Rows swapped in pairs by one turn or mirror: which row each one swaps with:
biv: [  2   0 -17  -3  -4 -20 -17 -11  13 -17  15  -8   4  -6  15  15  -9  -5
  10  14  13  -5  -3 -13  -2  -4  -4  -5   6   8]
lugor: [  1  18 -20  -1 -10  -6  -6 -22   4   1  -1  -1   7  -4  10   3   4   2
   6  14 -12   5   2 -14  -1  -4   8  10   6   6]
fudu: [  8  16  -7  27  -1  -4  -1 -10   3  -9   2  -3  10 -15  -4   0 -14   1
   1  15  10   1  10  -4  14  10   0   3   8   0]
gerod: [ -5  13 -15  -2 -21  -4  -4  -7   6  -7  -9  -4  15  -8  17   1  -6  -6
  -2  17   5   2  -1 -20  -1  -1   3   3   4 -10]
fup: [ -2  -4  -4  10 -14 -15   8  -2  -7 -15   1   0   0 -10  -2 -15 -21   8
  -2  12   7 -19   0 -12  -9  -5  -5  16   0   1]
zab: [  8   2   0   1  -7 -23   2  -1  -6   2   2  -3   5 -14   5  -3 -20  21
  11  14  12  -9  10  -1  -1   6 -10  24   8  -6]
rusom: [ -6   3 -17  10  -6 -19  -8 -13  -2 -11  10  -1  -6  -9  -6  10 -14  12
  14   6  17   2  -1 -20  -2 -13 -19   7   2   5]
Nug: [ 12   5   2   0   0 -24   1  -2  -4   2  -1   4   5 -13   4  -2 -19  16
   7   9  12  -8  10  -6  -3   6  -7  22  11  -5]
dezor: [ -1   3 -16  -1  -6 -22 -13 -26   4  -6  12  -3   1  -3  -3  -7  -6  -7
  12   6   3 -11  -3   8  -6  -2 -10   1 -10   0]
nogel: [  2  25 -13  -5  -2 -17   9  -9  -2 -14  -6  -8   4  -6  12   1  -6  12
   2  17  11  -6  -7  -5  -3  18   5  -4   4  -2]
zoko: [ -6   5 -10   1  -1 -20 -15 -15  13 -16  12 -11   8 -12   8  15  -8  -8
   7  20  17  -6  -6 -17   3  -6  -7  -7   5   8]
Vizot: [ -7  -1 -20  -7   3 -12   1 -11   0 -21   8  -4   8   1   8  -2 -12  11
  10   3  -8 -16   7  -7   1   8  -7   3   6   5]
Binov: [ -1  -7  -6  10  -9 -16 -22 -26   2 -15   7 -10   2 -14   5  -6  -8  -3
   6   6   3  -8   2  -6  -4 -10 -17   8   2  12]
bizet: [ -5  19  -4  -4  15 -10  -6  -9  -5 -12  -7 -10  11   2  -8   8   1   6
  11   8  -3  -6   7  -5  10   5   0  -1   4  -1]
mese: [  8   7   0  18  -9 -17  -5 -22  -1 -12   2 -19   3 -25   4   8   0   5
   7  19  15   5  -3  -6  -4  -7   6   2   3   0]
Vem: [  2  17   6   4   3 -18   1  -4 -11   5 -11  -5   3 -15  -8  -3  -6  12
   5  14  14  -7   8  -8   5   2  -8  17   9  -9]
disad: [ -7  13 -12  -5 -13 -19  -3 -18   2  -1   9  -6   6   0  -3  -6 -12  -7
   9  10   5  -8  -7  12 -10  -1   1   4  -9  -6]
gifud: [  0  17 -12   2  -9  -7  -3 -29   7   0  -3  -1   8   0   2   0  -2   6
   6  15 -13   8   4 -15   3  -3   5  14   5   5]
boz: [ -4  16  -2 -10 -16  -9  -2 -11  -1   3  -4 -12  16  -3  -1  -5 -15   3
   4  18   4 -15   0  11  -3   6   8  12   3  -9]
vono: [ -5   4 -17  11  -6 -18 -11 -13   1 -16  13   1  -5  -8  -8  14 -13  10
  16   7  15   1  -1 -19  -1 -13 -16   2   4   1]
rek: [  7   5  -3   8 -13 -12   0   2   9 -14   0 -22   3  -7  15   3 -14  14
   0   8   5 -11   6  -1   4   1 -14  12  16   0]
lum: [-11   6  -4   4   0 -24  -9 -20  -3   1   0  -8  24 -20  -4  10  -9   2
   8  20   8   3 -10 -17  -3  -6   9   8  10  -6]
zurag: [  2  23 -10 -12  -6 -23   1 -11  -2 -19   6  -7  -2  -8  10   4  -1   9
   4   9   6  -5  -8 -10  -9  11   5  -6   2   1]
Vada: [  5  12  -2   8  -2 -14 -13  -8  -7  -5  11  -3  -3 -10 -14   7 -17  -5
  -1  14  12  -8  -5 -11  -6 -12  12   0   3   7]
nanil: [ 16   9  -2  -1 -11  -9  -2 -12  -3  -5  -4 -15   2  -5   9  11 -11   8
   3   2   4 -21   4  -2   0  -9 -21   6   0   9]
Mis: [ -1   9  -6   5  -5 -13   4   2   8 -13   3 -23   1  -4  11  -4  -8  16
   2   7   1  -6   8  -3   6   2  -7  15  16  -8]
mup: [ 11   2  -1   2   0 -26   3  -4  -8   7   4  -1   9 -16  -2  -2 -17  16
   8  11  14 -11   7  -4   1   5 -12  23   8  -5]
lin: [ 10   8 -10 -10  -4 -23  -5 -25  -1   6   4  -3   9  -7   0  17  -6   0
  14   5   7 -11   2  -8  -6 -17 -11  -1  -3   6]
Fip: [  6  11   0  12  -5 -14 -11  -6  -8  -5  13  -5  -2  -8 -12   6 -16  -7
   0  16  12  -7  -5 -14  -6 -14  10  -3   1   2]
meger: [ -7   3 -17 -11 -11 -20   1 -13  -1 -12   4 -12  16  -8   4   0 -12  17
   3   5  11  -2   6  -3  -5   5 -23  17   6 -12]
ror: [-13   5   4  11   6 -20 -10 -13  -8  -5  -4 -12  23 -18   3   5 -11   2
   7  17   4   2   1 -19  -1  -4   6  11  15   2]
Mesi: [ -7   2 -15   9  -5 -18  -8 -10  -7 -10   9   1  -6 -10  -2  13 -11  14
  13  10  18  -2  -1 -19   0 -15 -20   4   2   5]
nedo: [ -8  -2 -19 -10 -13 -14   2 -11   0 -11  -1 -10  16  -6   3  -2 -15  13
   3   5  14  -2   8  -6  -2   5 -23  15   3 -13]
soge: [ -7  15 -12  -6  13 -12  -7 -15  -7 -15   3  -8   8   4  -4   9   5   6
   9   9  -4  -9   7 -11   9   8  -4   0   3   4]
Mizol: [-15  -2   5  15   2 -16 -14 -17  -5  -6  -4 -13  19 -21   5   2 -11  10
   1  18   4  -1   1 -15   4   0  -1  15  15   1]
ziba: [  9   7  -9 -14  -1 -26  -9 -24  -2   7   5   1   6  -6   0  14  -4   6
   9   5   5  -9  -5 -13  -6 -14 -12   5  -5   4]
dilo: [ -4  -2 -14  -2  -5 -17   5  -5  -1 -20   3   1   9   1  11  -6 -17  17
   6   6  -6 -17   5 -11   0  10  -3  12   6   1]
Lofu: [ 11  14  -5   5  -6 -18  -5 -22  -1 -15   5 -23   5 -19  -3  13   5   9
   3  16  15  10   1  -5  -9  -7   1   7  -3   1]
Gab: [ -3  -6 -10   7  -8 -19 -22 -29   1 -13   6  -4   1 -12   5  -2  -5  -4
  11   5   4  -6   4  -2  -4 -11 -16   6  -2  11]
Gekev: [  6  10 -11  17   4  -6   4 -19  -5  -4   2   2  16 -13  -4  -3 -14  -4
  -6  19  13  -4  12 -15  13   7   1   3   4   6]
vidad: [ -3  17 -16   0 -16  -7  -8 -20   6  -3  -4   0  14  -6  16   3  -3  -4
   6  18  -4   7   0 -19  -5  -3  11   6   4  -2]
dusu: [  2  -4  -4  10 -11 -19   6  -4  -5 -14   0  -2  -3 -13   1 -13 -20   8
  -2  15   5 -19  -1 -18 -10  -6  -5  17   2  -2]
nef: [ -4   0   2   5  -7 -18  -9 -17   4  -6  14  -2   8 -10  12   2 -25   7
  16   8  11 -14  -5   1   9   4  -5 -12  10   8]
zon: [ -2  25  -4  -1   9  -9  -3  -5  -9  -5  -8 -10   2  -4 -13   3   4  10
   5   9   5  -8   5  -5   9   6  -3   5   6  -9]
rifi: [  4  15   6   4   2 -16   2  -1 -10   3  -7  -4   5 -15 -10  -3  -6  14
   8  16  16  -8   8  -8   4   3 -10  17   6 -11]
posan: [ -6 -10   0  14  -5 -11 -19 -22   0 -15   3  -7   6 -20   7  -3 -13   4
   6  10   3  -9   6 -13  -2  -8 -15  13   9  13]
Tiko: [ 11  -4 -11  -4  -4 -29 -13  -8   3  -5  16   4  10 -11  16   5 -22   7
  15  13  12  -3   1  -7  -8   3   2  13   6   2]
Did: [-10   3 -18  -6 -16 -15   2  -9  -2 -10  -2 -11  17  -8   8  -4 -12  13
   2   6  12  -7   6  -5  -2   6 -22  12  10 -16]
bolok: [  2   6   9  16 -12 -17   1 -17  -2 -12   2 -18   4 -29   9   2  -7   8
   7  18  19  -5  -1   1   1  -2   0   2   2  -3]
funet: [ -4  18  -3  -8 -18 -12  -3 -10   2   1  -2 -10  14   0  -2  -7 -15   1
   4  18   2 -12  -2  10  -5   6   3   8   4 -12]
doba: [ -3  16  -1  -7 -17  -8   2  -8  -1   0  -2 -10  16  -2   0  -7 -18  -1
   3  15   5 -15   4   9  -3   3   5  14   4 -11]
lig: [ -3  -6  -6  12  -5 -15 -22 -28  -1 -13   7  -8   4 -15   3   2  -6  -3
   7   6   4  -8   5  -6  -1 -11 -17   8   1  14]
kir: [ -3  12 -12  -8   4 -28  -4 -23  -2   7   6  -3  16 -11  -5  13  -4   3
   9   8   5   0  -9 -14  -9 -10  -1  -2  -3  -4]
fopa: [ -4  19 -11   1  -2 -20   8  -5  -4  -7  -6  -5   7 -11  15   3 -12  22
   3  22  19  -3  -6  -3  -2  11   2  -1   2   3]
pidi: [ -4   3 -15   0 -10 -21 -11 -24   3 -10  12  -2   2  -4  -4 -10  -9  -5
   9   5   3  -9  -4   6 -10  -5  -8   2 -10   3]
Vap: [  9  12  -9  21   2  -4   0 -13   3  -5   3   1  16 -15  -3  -2 -17   0
  -2  18  14  -6  12  -6  15  11   2   3   7   2]
zega: [ -7   0 -18 -12 -12 -17   2 -13  -5  -9   4 -11  18  -9   5   1 -12  13
   3   6  12  -3   7  -3  -3   7 -22  14   8 -11]
zemon: [  9  20 -11  26  -4  -5  -3  -8  10 -11   0  -2   6 -12  -7   3 -13  -3
   5  13  12  -2   4  -5  14   9  -2   0   5  -2]
Tafi: [  1  22 -15   2  -9  -9  -2 -24   5  -3  -2   0   8   1   2   4   1   8
  -1  10 -18   1  -2 -15   1  -1   2  12   5   8]
Goz: [  1  17 -18  -5 -14  -5  -6 -19   7  -5  -3  -4  14  -5  11   5  -1  -4
   3  18  -7   5  -1 -20  -2   0   8   4   3   1]
datob: [  3   2  -9  18   1  -7  -3 -17  -3  -6   6   3  19 -18   1  -2 -10  -4
  -3  22  16  -3  13 -11  15   5   2   9   4   3]
Sul: [ -3  11 -11  -8   5 -28  -2 -23  -2   5   5  -3  16 -10  -7  14  -4   1
  12  11   6   0  -6 -14  -4  -9   3  -1   1  -6]
lidek: [  0  15 -20   2 -18  -8  -6 -13   5  -5  -5  -6  16  -9  13   0  -3  -8
   1  14  -3   7  -1 -21  -4  -3   9   5   7  -7]
bupum: [  2  19 -16  23  -7  -7  -6 -12  12 -14  10  -9  -2 -10 -10  10 -10  -3
  13   7   8   7   0  -9   5  -5  -5   1   7  -3]
sel: [  8  10  -8  21   3  -4   2 -16   3  -6   0   2  17 -17  -4   1 -17   0
  -5  20  14  -6   8 -10  12  10   0   6   7   1]
Novig: [ -3  -6 -16   0  -5 -17   6  -6  -2 -24   8  -1   5   2   8  -7 -20  12
  10   8  -3 -22   3 -11  -1  11  -5   9   4   2]
bap: [  3  19 -16  -2 -15  -5  -9 -22   7  -3  -2  -3   9  -4   6   5   1  -1
   3  15 -12   4   0 -20  -2  -5   9  11   6   5]
febuf: [ 11   6   3 -13 -16 -11 -10 -11  -5 -21   9 -16   2 -11   6  -2  -6   4
   3   2  -2 -11   7 -15  -6   0  -6  10  12   2]
Gutiz: [ 13   3   0   3  -5 -27   0  -5  -7   5   0   3   5 -16   3   1 -23  17
   8  10  17  -7   9  -5  -1   3 -11  21   7  -3]
Tiz: [ -2  -4 -14   3  -5 -17   8  -5  -4 -22   3   1   7  -2   7  -8 -20  14
   2   7  -2 -20   5 -12  -2   9  -7  12   6   3]
les: [  4  14  -2   9  -2 -15 -13 -10  -4  -5  12   0  -4  -7 -10   7 -19 -10
   1  11  12  -5  -5 -13  -7 -15  11   1   1   7]
Gufu: [ 12   8 -13 -14  -8 -25  -5 -24  -5   4   3  -2   6  -6   0  18  -7   5
  13   2   5  -9   1 -10  -5 -13 -12   3  -5   5]
lufaz: [ 11  19  -7  26  -1  -1   3 -12   3 -12   0  -3  11 -12  -5   1 -15   1
  -1  13  10  -3   8  -6  10  11  -2   2   8  -1]
merer: [ -8  13 -19  -2 -18  -5  -1  -4   5 -10 -10  -7  17 -10  14  -4 -13  -4
  -2  14  12  -2   0 -14  -1   5  -4   8   7 -13]
buga: [ -4   0 -13   7  -3 -17 -10 -13  -4 -10  11   1  -9 -11  -6  14 -12  14
  12   9  14   2  -1 -18   1 -14 -20   3   4   5]
gili: [ 10   8 -12 -11  -2 -26  -7 -23  -3   3   7  -4   4  -7   0  17  -7   2
   6   5   6 -10  -2 -12  -7 -14 -14  -4  -8   7]
Deg: [  0   8   3  12 -11 -13   3   0  -8  -8   2  -3  -4 -11  -9  -6 -19  -2
  -5  15  14 -12  -4 -14 -11  -9   1  10  -2  -2]
zate: [  7  21 -12  27  -6  -7  -4 -10  10 -13   8  -7   4 -10  -9   8 -13  -3
   9  10   9   3   2  -4   6   6  -3   1   8  -2]

Swapped with lum: zon
Swapped with Tiko: nanil
Swapped with Gab: Tiz
Swapped with Gekev: gifud
Swapped with disad: Deg
Swapped with Lofu: fopa
Swapped with soge: Mizol
Swapped with Fip: funet
Swapped with lidek: zemon
Swapped with dusu: dezor
Swapped with zab: gili
Swapped with bolok: zurag

